In the rows, 128 means zero.
Each path below is one point turned by a fixed rotation once a step. After each direction that follows a path, write how fast that rotation turns it, in deg/step (0 if it stays still).
Each turn is a multiple of 5 degrees from 10 to 175, or 0.
Each row of a path follows its step; steps can be skipped.
path 1
step 0: [129 127 117 131 130 138 127 131 124 135 133 127 131 123 119 128 134 134
 126 121 132 122 134 122 109 125 137 129 127 132 124 132 125 133 135 126
 127 126 131 124 124 125 126 128 137 146 126 118 130 131 127 127 136]
step 2: [133 132 138 125 143 116 129 117 131 116 133 135 122 119 123 127 136 131
 128 126 134 125 129 130 124 135 121 126 127 120 130 134 125 132 123 125
 131 130 131 123 123 131 115 126 124 124 124 135 127 132 123 134 119]
step 3: [135 126 125 121 135 122 127 123 123 123 127 127 138 129 137 138 131 115
 128 133 122 121 124 130 130 136 131 124 122 123 115 122 125 128 130 128
 142 137 127 133 123 122 128 128 140 129 132 122 120 130 122 129 124]
step 5: [127 136 128 131 124 132 127 135 123 133 138 144 128 131 125 122 123 119
 116 119 122 124 132 130 125 135 131 136 131 132 130 126 119 124 137 120
 123 124 119 118 131 118 125 125 125 125 128 133 129 128 126 136 134]
step 9: [128 139 127 123 135 121 120 127 120 118 133 125 130 125 134 138 136 129
 126 134 118 133 129 134 135 126 132 124 124 135 121 128 117 129 131 119
 131 134 126 121 126 130 128 136 126 133 137 118 129 118 124 138 124]
step 14: [133 128 129 130 137 134 138 115 135 123 137 135 129 123 130 131 130 132
 130 129 125 142 131 125 139 135 124 127 133 122 121 127 120 125 126 119
 139 123 133 125 129 130 123 126 124 121 129 124 140 126 126 121 133]
step 15: [130 124 131 133 139 127 124 131 132 122 130 121 120 129 139 136 123 124
 120 123 121 124 125 125 134 120 138 117 122 121 125 126 124 139 127 134
 139 131 135 117 133 132 128 129 127 131 138 122 130 126 127 138 126]
step 16: [117 134 115 134 121 120 124 139 124 130 126 121 129 128 125 133 124 119
 134 126 126 125 130 128 128 127 135 126 134 120 116 127 124 136 134 117
 120 136 143 124 121 130 130 131 122 125 123 128 124 131 127 127 131]
step 24: [129 134 129 145 129 125 124 121 134 117 124 132 131 126 115 129 127 121
 126 126 124 133 123 135 127 123 132 131 129 122 142 124 136 131 138 127
 117 133 131 129 124 132 133 118 132 126 131 128 121 117 127 129 123]
[129 128 127 127 126 126 126 129 129 129 129 133 124 126 128 129 126 130
 131 125 126 124 128 130 129 129 129 130 130 126 129 128 129 129 127 128
 128 127 131 131 127 127 126 129 128 129 129 130 127 123 129 128 128]
130
[129 128 128 128 129 125 129 128 128 130 128 130 128 129 126 127 127 128
 128 126 129 127 126 128 128 124 130 126 127 125 127 130 129 128 125 128
 131 130 128 128 129 123 128 126 128 126 131 124 129 130 130 124 125]
90
[128 129 128 128 127 131 127 127 128 127 127 127 128 131 127 128 127 129
 130 127 130 129 126 130 128 128 126 127 129 125 125 129 126 126 126 129
 127 129 129 130 128 124 130 129 126 127 122 129 131 127 129 129 133]
115
[127 129 128 131 128 126 128 128 129 126 126 127 128 129 131 128 131 129
 131 131 126 128 128 132 126 128 127 130 128 125 125 130 126 129 130 131
 129 126 130 126 131 127 127 130 128 127 131 129 128 131 126 129 127]
55
[126 125 123 128 128 126 126 129 126 131 128 128 126 129 125 125 124 128
 124 129 124 128 127 127 128 126 126 128 127 130 126 129 126 128 129 128
 130 125 130 126 128 128 128 129 129 128 126 129 129 129 129 130 129]
65
[130 127 128 128 127 124 128 128 128 129 125 126 129 127 127 130 126 124
 130 131 129 130 128 130 131 131 131 128 126 128 130 128 128 128 126 127
 126 129 129 125 129 125 126 127 128 130 126 128 127 128 128 131 128]
55
